Each named turn below is shown by a few rows before and after it. Which turns, in which order, take the first row of each later pair to the second? The first pair is answered.
turn zate:
[ 2.12  3.04 -1.31  0.08  1.47 -1.28 -0.14  0.27 -0.72  0.26 -2.00] => [ 1.88  0.24 -0.26 -0.50  2.72  0.93 -1.24 -0.05 -0.92  2.32 -0.99]
[-1.15 -0.26  1.58 -2.61 -0.33 -0.71 -1.61 -0.82  1.83 -1.74 -1.34] => [-0.36  1.43  0.77 -2.75 -0.21 -0.33 -1.50 -2.09  0.73 -1.99 -0.29]
[ 0.21 -3.19  0.28 -0.97  0.86  0.24  0.14  1.44  0.86  1.80 -2.65] => [ 1.12  2.16 -1.57 -0.46 -0.94 -1.77  2.15 -0.06  0.30 -0.85 -2.90]
[ 2.01  0.63 -2.36 -0.83  1.91  1.11  0.70  1.49 -1.33  2.07 -4.30] => [ 2.48  1.55 -2.36 -0.73  1.97  0.41  1.19  0.59 -1.67  1.83 -4.02]
turn siru:
[ 0.60  3.07 -1.98 -1.33  3.10 -0.73 -2.95 -0.35 -0.01 -3.14  0.79] => [ 0.38  2.61 -2.56 -1.47  2.22  2.66 -2.53 -1.62 -1.23 -1.37  2.70]
[ 3.08  0.52 -1.73  1.88  4.22 -0.46  0.19 -1.65 -1.57  1.81  2.63] => [ 1.71  0.57  1.48  0.34  3.37 -3.21 -1.79 -0.89  0.27 -3.28  1.49]
[-1.39  1.07 -0.26  1.10 -1.43 -0.45 -0.59  0.34  0.16 -1.62  0.93] => [-0.85  1.04 -1.90  1.93 -1.19  0.51  0.53  0.08 -0.91  0.57  0.87]
[ 1.70  2.65 -0.51  1.60 -0.95 -0.84 -1.02  0.74 -1.72 -1.03 -2.67] => [-0.09  2.54  0.68  0.65 -3.29  1.24 -1.65 -0.75 -1.93 -1.67 -0.36]
turn feda:
[ 0.16 -3.26  3.41 -1.10 -2.26  1.92 -0.83  0.99 -0.66  1.53  0.25] => [ 0.68 -3.34  3.39 -1.77 -1.35  2.37 -0.98  0.96 -0.62  2.14 -0.27]
[-1.35 -4.42  1.89 -1.80 -0.39  2.26 -1.31  0.93  0.86  0.86  1.40] => [-0.29 -3.35  1.81 -2.99  0.69  2.81 -1.35  0.58  0.95  1.43  0.50]
[-0.48 -1.52 -0.25  3.32  0.94 -4.89  0.36  1.03  0.67 -2.23 -0.17] => [ 1.87 -0.24  0.01  1.07  3.77 -4.35 -0.36  1.24  1.06 -0.31 -2.82]
Now pairs of rows:
Each pair is 2 to 4 turns apart.
[ 1.74  4.40  0.80 -1.77  0.34 -2.93  1.08  0.12  0.59 -2.66 -1.37] => [ 0.84  4.64 -0.82  0.13 -1.80 -1.86  2.71 -0.42 -0.21 -2.14 -0.01]  siru siru feda siru
[ 0.54  2.06 -3.64  1.85 -1.05 -1.02  3.15  0.40 -1.80  0.24  0.75] => [ 0.52  2.45 -2.89  1.69 -0.83 -2.45  2.85  1.01 -1.34 -0.65 -0.23]  siru siru siru
[ 0.29  0.01  0.49 -3.25 -0.12  1.95 -2.00  1.23  0.81  0.75 -2.40] => [ 0.87  2.00  0.60 -3.07 -0.07  1.18 -2.47 -0.35  0.71 -0.41 -1.73]  zate zate siru siru
[-0.20  2.92  2.06 -3.64 -0.35 -0.18 -1.75 -0.05  1.34 -3.53 -1.52] => [-0.78 -0.35  3.54 -3.47  1.05  0.91 -2.29  0.88  1.88 -1.58 -1.33]  zate zate
[ 0.29 -2.02 -0.88  1.84  0.13 -5.49  1.88  1.28  1.53 -1.77 -2.45] => [ 2.09  2.79  0.56 -1.98  0.62 -2.73 -0.59 -4.68 -0.70 -3.12  0.51]  feda zate siru
[ 0.14 -1.77 -0.58  4.78  2.47 -2.67 -1.24 -1.84 -1.85  1.48  2.41] => [ 0.49  0.43 -1.16  5.45  0.73 -4.78 -0.08 -1.19 -1.39 -0.40  1.16]  zate zate
[-0.37 -1.92  1.85 -0.17 -3.65  2.61  1.87  0.73 -0.36 -0.02  0.94] => [ 0.31 -0.62  0.97  0.19 -3.89  2.92  1.83 -0.18 -1.38 -0.41  1.38]  zate zate
[ 2.39 -1.27  0.46  1.14  3.34  0.37 -1.46 -2.04 -1.33  1.65  1.03] => [-2.08 -2.93  1.96 -0.33 -1.78  1.40 -1.86 -0.20  0.60 -1.50  1.82]  zate siru
[ 0.33 -0.72  2.19 -1.84  2.82  2.60 -2.40 -2.94 -0.82  1.35  2.64] => [ 1.56  0.32  0.30  0.30  3.58 -3.62 -0.74  2.34  1.43  0.07 -3.66]  siru zate
[ 1.96  0.43 -0.15  0.09  1.68  0.19  1.02 -1.28 -0.86  2.17 -0.21] => [ 0.27  0.13 -0.44  1.91  0.17 -2.81  1.37 -0.46 -0.94 -0.01  0.70]  feda feda feda siru
[-0.12 -1.70  0.36 -0.34  0.23 -1.48 -0.27  2.66  1.38  0.69 -2.27] => [ 0.96 -0.09  1.40 -2.64  1.59 -0.04 -1.64  0.96  1.24  0.74 -1.61]  feda zate zate siru
[-2.53 -2.10  0.82  1.36 -2.59 -0.97 -0.11  1.29  0.47 -1.30  0.89] => [ 0.26  2.94  0.21  0.55 -0.80 -1.95 -0.37 -1.62 -0.73 -2.59  1.33]  siru feda siru zate
[ 3.84  3.42 -3.62  3.52 -0.72 -0.73  4.33 -3.03 -1.20  0.95  1.74] => [ 1.12  3.72 -1.45  1.80 -3.64  0.39  2.17 -5.02 -0.94 -2.33  4.34]  siru siru
[-0.61 -2.21 -0.58  1.51  1.81  1.09  0.15 -0.09 -2.93  2.15 -0.64] => [-2.49 -2.94  1.27  0.48  0.65  0.75 -0.71  0.79 -2.04  0.07 -0.38]  siru zate siru zate
[ 0.14 -2.36 -0.91  2.00 -0.25  0.44  2.16  0.54 -1.33  2.16  1.17] => [-1.59 -1.48  0.49  0.93 -3.26 -0.63  0.50  0.80  0.04 -1.52  2.12]  siru siru zate
[ 2.87  3.96  0.13 -1.51  1.43 -1.34 -0.91 -1.30 -0.95 -1.23 -0.59] => [-0.25  0.84  1.53 -3.48 -1.30  0.38 -0.58  2.40  1.74 -1.23 -2.73]  siru zate feda zate
[-0.78 -4.49  1.42 -1.20  2.28  1.09 -0.99  2.30  0.56  2.71 -0.75] => [-1.61 -4.91  2.21 -1.70  1.24  1.97 -1.08  1.43  0.37  2.23  0.28]  siru siru
[ 1.39  1.69  2.98 -5.63  3.41  1.21 -2.76 -0.24 -0.13 -0.46 -2.34] => [ 1.93  2.17  1.46 -4.18  2.88 -0.37 -0.77  2.43  0.67 -0.11 -5.18]  siru siru zate
[ 1.45  5.20 -0.25 -2.10  0.09  0.76 -1.21 -4.95 -1.08 -0.66  0.24] => [ 0.12 -3.30  1.82  0.75  4.63 -1.53 -2.29  0.74  0.56  2.29 -2.80]  siru feda zate siru
[ 1.50 -2.75  0.74  2.34  1.47  0.87 -1.31 -0.73 -1.35  1.19  2.62] => [ 2.69 -0.54 -1.70  3.88  1.30 -1.04  0.56  0.12 -1.62  1.63  1.36]  siru zate siru siru
[-1.06 -2.37  0.96 -1.57  0.73  3.77 -1.23 -1.34 -0.16  3.55  1.19] => [ 0.16  0.71 -2.86  3.91 -1.11 -2.56  2.02 -0.64 -1.90  0.68  1.39]  zate zate feda siru
[ 0.01 -1.74 -1.30 -0.03 -0.01 -0.21  1.40  3.55  1.83  0.24 -2.07] => [ 2.32 -0.41  0.00 -0.62  4.07 -1.35 -0.82  0.17  0.19  0.37 -1.04]  zate siru zate siru
[-1.25 -4.95  0.58  1.60  2.29  0.30 -1.38 -0.38 -1.84  2.00  1.40] => [-1.63 -4.83  1.91  0.25  1.67  0.49 -2.07 -0.92 -1.39 -0.12  1.87]  siru siru
[-2.58 -2.69  3.63 -1.63 -0.57  3.06 -3.68 -1.06 -1.38  0.09  3.01] => [-0.40  1.32  2.88 -3.76  0.25 -0.05 -2.73  3.55  1.16 -0.54 -4.61]  zate feda feda feda
[ 1.36  4.28 -1.06 -0.36  0.23 -3.68 -1.75  0.12 -1.19 -4.17  1.26] => [-0.10  1.99 -1.91  1.07 -1.24  0.87 -0.17 -1.56 -3.38 -0.58  5.57]  feda siru
[ 1.65  3.22 -0.09 -1.33  1.79  2.83 -0.30 -1.56 -0.23  2.94 -1.95] => [ 1.34  2.67  2.30 -2.32  3.12  1.51 -2.34 -0.93  1.04  0.55 -2.44]  siru zate
[-0.24 -1.75  0.50  0.14 -0.58 -1.51 -0.97  0.94  1.08 -1.85  0.01] => [-0.09 -0.35  0.20 -1.76 -0.94  0.69 -0.82  1.44  1.46 -1.05 -1.30]  feda feda siru zate
